(in the rows, 128 means zero)
One turn sends every row of this set to another row. A few are shown first. Where does it send the rows asked after them?
S: [127, 126, 119, 132, 137, 117, 133, 133, 127, 144, 129, 126, 152, 133, 118, 129, 109, 115, 137, 109, 95, 122, 145, 122, 106, 122, 118, 95, 104, 135, 125, 134, 141, 133, 125, 139, 136, 132, 135, 98, 107, 133, 121, 105, 130, 134, 105, 134, 117, 128, 96]
U: [129, 129, 130, 151, 127, 111, 122, 136, 126, 151, 120, 129, 134, 124, 135, 167, 106, 124, 141, 124, 110, 126, 107, 116, 119, 112, 129, 138, 123, 127, 121, 148, 117, 148, 110, 134, 139, 129, 119, 128, 122, 135, 130, 139, 130, 136, 111, 154, 138, 116, 96]
Q: [131, 124, 135, 144, 137, 122, 121, 127, 118, 151, 130, 128, 139, 125, 132, 157, 106, 124, 132, 114, 105, 112, 112, 114, 117, 111, 133, 140, 109, 117, 121, 143, 129, 135, 105, 135, 133, 144, 121, 120, 119, 133, 130, 134, 143, 129, 95, 144, 136, 136, 102]
N: [133, 133, 147, 133, 119, 112, 132, 140, 145, 138, 129, 135, 131, 130, 131, 145, 122, 107, 130, 110, 111, 114, 140, 96, 119, 132, 132, 139, 117, 145, 130, 124, 116, 164, 139, 136, 114, 127, 107, 127, 133, 124, 110, 130, 118, 130, 123, 126, 107, 122, 110]
J: [131, 113, 120, 140, 133, 129, 130, 136, 122, 146, 117, 121, 134, 117, 135, 167, 112, 127, 131, 109, 106, 121, 110, 124, 131, 118, 138, 138, 121, 119, 113, 131, 140, 140, 115, 134, 127, 137, 122, 129, 107, 119, 138, 137, 147, 135, 116, 145, 123, 122, 97]
L: [140, 136, 119, 141, 125, 104, 138, 145, 137, 146, 130, 124, 145, 142, 110, 139, 110, 99, 141, 109, 95, 127, 150, 115, 104, 131, 124, 108, 116, 140, 119, 134, 143, 158, 137, 142, 133, 117, 130, 118, 106, 124, 121, 121, 120, 143, 121, 132, 113, 130, 97]
A: [123, 113, 109, 116, 136, 126, 143, 133, 135, 139, 122, 122, 139, 136, 113, 139, 111, 114, 139, 100, 102, 133, 142, 123, 124, 128, 128, 109, 109, 133, 115, 128, 144, 139, 130, 134, 132, 133, 136, 112, 98, 126, 117, 117, 129, 155, 115, 131, 107, 126, 86]
V: [130, 126, 127, 146, 118, 124, 123, 133, 126, 149, 131, 117, 128, 139, 120, 165, 117, 137, 137, 120, 112, 116, 112, 117, 125, 115, 135, 134, 120, 111, 110, 138, 132, 149, 107, 134, 124, 140, 120, 123, 117, 124, 132, 135, 146, 131, 108, 154, 136, 115, 93]
F: [130, 133, 117, 134, 127, 116, 139, 136, 130, 147, 124, 136, 147, 130, 116, 142, 110, 110, 146, 112, 106, 137, 143, 113, 104, 126, 116, 101, 116, 144, 121, 146, 136, 147, 133, 138, 148, 120, 132, 109, 111, 138, 120, 114, 121, 151, 113, 138, 122, 117, 79]
D: [130, 129, 115, 127, 120, 125, 140, 132, 129, 141, 135, 124, 138, 144, 102, 137, 119, 126, 143, 114, 104, 127, 149, 118, 112, 131, 122, 97, 114, 130, 111, 134, 150, 149, 129, 136, 129, 130, 131, 103, 107, 129, 119, 112, 135, 144, 114, 141, 119, 113, 83]
W: [125, 124, 143, 123, 126, 124, 136, 132, 140, 138, 134, 138, 146, 125, 141, 134, 122, 122, 134, 110, 112, 113, 136, 107, 124, 122, 137, 136, 111, 140, 138, 129, 114, 138, 127, 143, 113, 135, 108, 96, 139, 130, 108, 118, 132, 119, 108, 127, 105, 119, 114]
T: [114, 132, 145, 128, 121, 115, 136, 145, 144, 133, 126, 145, 137, 128, 133, 144, 117, 119, 137, 112, 123, 127, 127, 100, 118, 117, 133, 124, 120, 147, 140, 134, 107, 152, 137, 140, 127, 129, 101, 112, 143, 129, 108, 121, 121, 132, 121, 130, 108, 111, 102]
R: [118, 105, 143, 115, 134, 124, 132, 136, 148, 135, 123, 136, 128, 132, 132, 151, 120, 122, 130, 102, 115, 122, 133, 120, 131, 123, 142, 128, 125, 137, 127, 117, 123, 141, 133, 133, 109, 134, 102, 112, 136, 119, 118, 125, 137, 130, 118, 125, 97, 114, 102]
E: [137, 130, 132, 158, 124, 109, 118, 140, 135, 158, 126, 117, 133, 135, 128, 168, 112, 108, 132, 111, 105, 116, 120, 106, 114, 117, 130, 141, 116, 125, 116, 137, 127, 160, 114, 136, 132, 132, 120, 138, 113, 122, 136, 138, 127, 135, 110, 140, 132, 131, 99]
Z: [118, 126, 145, 122, 113, 129, 134, 136, 142, 133, 136, 133, 128, 139, 122, 144, 131, 135, 133, 111, 123, 117, 135, 100, 126, 124, 137, 124, 116, 134, 127, 123, 119, 153, 133, 137, 108, 139, 102, 108, 140, 122, 109, 120, 135, 127, 118, 132, 109, 106, 101]

A goes to J
F goes to U
W goes to S
Now find these:
E goes to N
Z goes to D

